In the rows, zero is written as 128.
Rows swapped in pairs by one turn or mirror: which row each one swaps with:
The rows were stretched afterwards, more along some directions than others.
sabu: [ 97 131 127 129  98 126 140 118 122 134 131 128 155 115 129 122 133 129]
fori: [118 146 154 143 118 122 160 115 101 125  94 131 126 127  98 121 133  97]
kever: [119 141 155 140 118 139 141 126 141 132 144 135 137 111 134 143 141 154]
tuzad: [ 73 131 186 157 105 125 147 141 103 147 134 141 132 122 128 127 171 110]
Tis: [115 157 138 145 115 103 154 124 141 153  88 150 107 117 118  91 112  72]
rigi: [144 166 166 149 104 158 130 143 114  98 170 118 111 150 139 131 148 159]
Tez: [103 126 164 141 129 143 130 130 123  96 158 104 151 111 137 164 155 139]
nur: [149 146 131 136  84 130 131 133 136 144 115 190 100 133 141 123 145 111]
bofad: [ 81 160 171 169  95 129 145 161 113 161 145 158 117 136 126  88 160 112]
demat: [136 129 140 128 106 137 142 144 149 143 139 146 136 117 133 137 117 134]
kosid: [135 140 120 149 100 128 120 152 140 173 112 205 105 124 121 111 142 116]
namim: [104 119 123 111  99 110 149 130 128 158 120 148 121 119 148 131 139  98]
dipe: [111 125 143 157 128 115 128 156 129 144 146 136 133 116 116 108 152 120]
Popat: [137 118 139 138 136 144 123 143 144 117 149 135 146 106 122 141 144 139]
tuzez: [153 164 146 142 111 136 112 163 135 135 140 173 109 138 142 106 145 153]
melo: [166 142  97 125  99 122 112 118 152 153  91 179  93 139 124 121 109 118]
Fuz: [168 143 115 137 101 116 141 126 153 147 132 158 106 102 127 141 111 128]
Vufi: [123 130 133 119 117 113 140 129 143 144  92 155 145 122 113 113 126 101]
Duko: [151 132 150 133 104 138 123 137 147 136 123 163 116 125 138 144 124 125]
vefu: [ 97 121 155 133 134 139 126 143 135 120 182 113 171 104 160 150 166 145]
sidit: [115 137 121 134 117 123 115 126 147 165 119 162 126 130 137 102 119 111]
livof: [104 150 150 164 102 135 167 121 101 128 109 137 131 117 110 131 145 102]
Rika: [ 95 170 183 167 125 150 119 169 113 106 157 145 138 156 124 105 182 147]
vifog: [150 132 129 152 107 153 124 113 119 122 132 124 146 131  89 124 109 146]
rem: [ 91 141 141 149  97 134 151 141 111 156 125 154 140 140  99 110 138 107]
Tado: [119 138 150 147 119 143 127 124 106 116 140 118 129 143 116 140 154 160]
Ludub: [182 154 115 144 124 141 115 144 134 142  96 178 101 150 122 108 102  98]
Fuf: [116 125 160 141 116 154 130 131  98 103 163 116 152 145 133 146 162 151]
leviz: [111 133 138 126  93 123 157 126 125 139 107 162 140 112 143 128 129 102]
lum: [142 133 141 127 121 102 130 126 139 154  91 156 113 112 123 112 122  81]
Digo: [144 158 131 144 125 147 112 149 128 116 121 171 107 153 132 127 133 116]
gudo: [100 143 149 154 118 101 144 147 132 177 111 159 126 114 105  84 134  86]
lega: [ 94 144 159 156 113 112 161 130  97 133 123 133 141 126 122 132 158  94]
deden: [130 125 121 143 118 125 128 109 132 137 111 126 142 114  92  93 111  91]
Vuta: [126 137 141 147 122 140 132 142 152 125 152 131 147 110 120 138 122 139]
Peka: [108 155 155 165 106 148 111 161 107 120 141 143 126 169  96  96 149 134]
Vis: [152 120 110 139 105 114 137 113 156 135 118 127 134  98 102 122 100 112]
pusop: [101 136 159 141 149 132 141 147 131 116 142 116 142 122 136 135 138 125]
mufan: [142 174 154 168 105 108 127 165 123 129 112 195  93 150 130 105 158 115]
neri: [ 99 129 149 143 111  99 156 130 106 120 112 135 149 124 118 137 150 113]
besa: [114 173 183 166 111 149 129 170 100 119 151 166 118 152 148 100 167 136]
zez: [112 130 120 146 115 118 132 128 119 150 148 128 133 121 122 119 127 116]
fesuk: [129 140 154 139  99 116 148 154 129 148 100 168 112 128  95 120 146 122]
leda: [146 139 132 128 109 114 134 117 154 148 124 143 136  99 136 113 119 104]
zevi: [169 162 132 147 111 125 131 149 141 133 117 183 103 135 140 135 131 106]
sovis: [152 178 157 163 101 153 127 175 130 143 140 190  99 159 110 107 143 139]

demat swaps with bofad
Peka swaps with fesuk
Ludub swaps with livof
Tis swaps with pusop

Rows swapped in pairs by one turn or mirror: which row each one swaps with:
The rows were stretched afterwards, more along some directions than others.
nukab: [114 141 124 164  91 155 118 144 118 132 128 128 108 153 137  99]
pivo: [176 150 130 136 127 131  87 145 128  96 137 121 118 140 145 117]
Delol: [173 180 130  98 122 132  82 163 136 128 147  72 133 113 137 173]
keda: [136 166 112 130  82 133 124 151 111 150 127 117 106 153 152  88]
Fub: [215 241 129  36 132  90  79 156 112 146 149  48 114 133 199 118]
sav: [133 192 123  84 124 175  99 139 153 154 129 110 153 121 154 139]
Sop: [187 179 151  80 135 117  49 151 143 101 159  47 131 141 157 160]
Baf: [205 197 124  71 117  73  76 158 108 104 150  73 109 151 180  99]
zono: [185 194 159  19 136 141  34 129 163 119 148  58 164 146 175 170]
mukeb: [206 242 134  28 130 100  83 150 118 139 151  45 140 131 201 122]
Nizet: [142 195 119 113 136 169  92 153 139 127 133 106 136 128 166 112]
muv: [164 170 153 106 128 132  66 151 144 107 159  57 136 134 148 174]
Pefi: [140 150 136  77  81 152  77 140 149 146 135 108 133 154 143 141]
Tegi: [144 211 115 100 135 162  90 152 135 143 134 100 131 123 160 126]
tepo: [174 158 113 102  73 109 118 147 111 144 128 133 106 149 145  96]
duba: [135 155 137  69  86 156  72 134 161 140 141 104 145 155 147 146]
Tuven: [211 235 109  94 133 109  90 176 112 108 149  80 115 110 185 117]
Mep: [141 206 113 118 133 168  98 153 144 140 138 116 145 118 163 125]
doki: [192 208 154  19 133 138  34 136 160 119 153  53 169 140 178 172]
Duvel: [135 173 130  99 110 163  93 149 150 148 140  90 150 119 132 176]
viri: [208 209 117 107 143 110  93 160 120 104 142  96 114 116 172 121]
voboz: [166 160 143 126 121 122  73 151 125 102 156  76 119 144 157 121]
lufu: [169 174 151 112 130 138  71 154 141 106 159  60 144 125 148 169]
Tepu: [137 179 103  97  83 178 117 143 141 145 120 146 137 135 177  89]
Vomum: [126 193 128 102 120 186 100 145 152 157 133 108 153 121 148 153]
Susa: [181 200 116  74  90  98 104 150  96 153 134  79  96 146 180  78]
Ruku: [187 202 120 106 138 137  88 151 138  97 142 105 141 110 174 130]
Gata: [167 157 148 109 128 140  66 152 148 101 154  71 145 131 149 166]
panan: [139 154 127 104  83 122 102 153 119 144 143 105 103 157 150 104]
kelop: [162 163 109  96  76 117 114 143 121 140 123 139 110 144 154 101]
subep: [121 148 139  97  80 162  95 139 152 147 138 106 142 154 139 141]
Gesiz: [222 244 145  21 150  97  58 147 127 132 151  35 137 124 189 147]
zira: [200 206 130  93 139  92  72 161 113  98 151  69 114 148 180 106]
Tov: [225 237 138   6 146 106  49 148 141 127 151  38 149 124 194 150]
supup: [128 169 131  96 112 173  92 149 152 149 138  90 149 123 137 174]
risu: [157 183 103  97  82 150 120 139 134 151 119 154 128 136 163  93]
Fav: [155 201 122 124 145 132  95 164 120 107 148  99 126 131 172 104]
ruvil: [151 158 154  48 107 173  57 122 170 131 135 101 168 153 163 151]
Duf: [157 190 106  78  83 143 114 143 129 152 121 138 117 131 165 102]
das: [142 155 135  56  87 154  73 135 155 147 135 105 137 155 151 136]
Mita: [211 237 126  41 113  90  92 161 105 145 145  50 119 134 195 103]
silug: [168 163 128 138 129 134  87 144 133  92 136 122 125 131 153 126]

Duvel swaps with zono
Fub swaps with Mep
voboz swaps with panan
keda swaps with zira

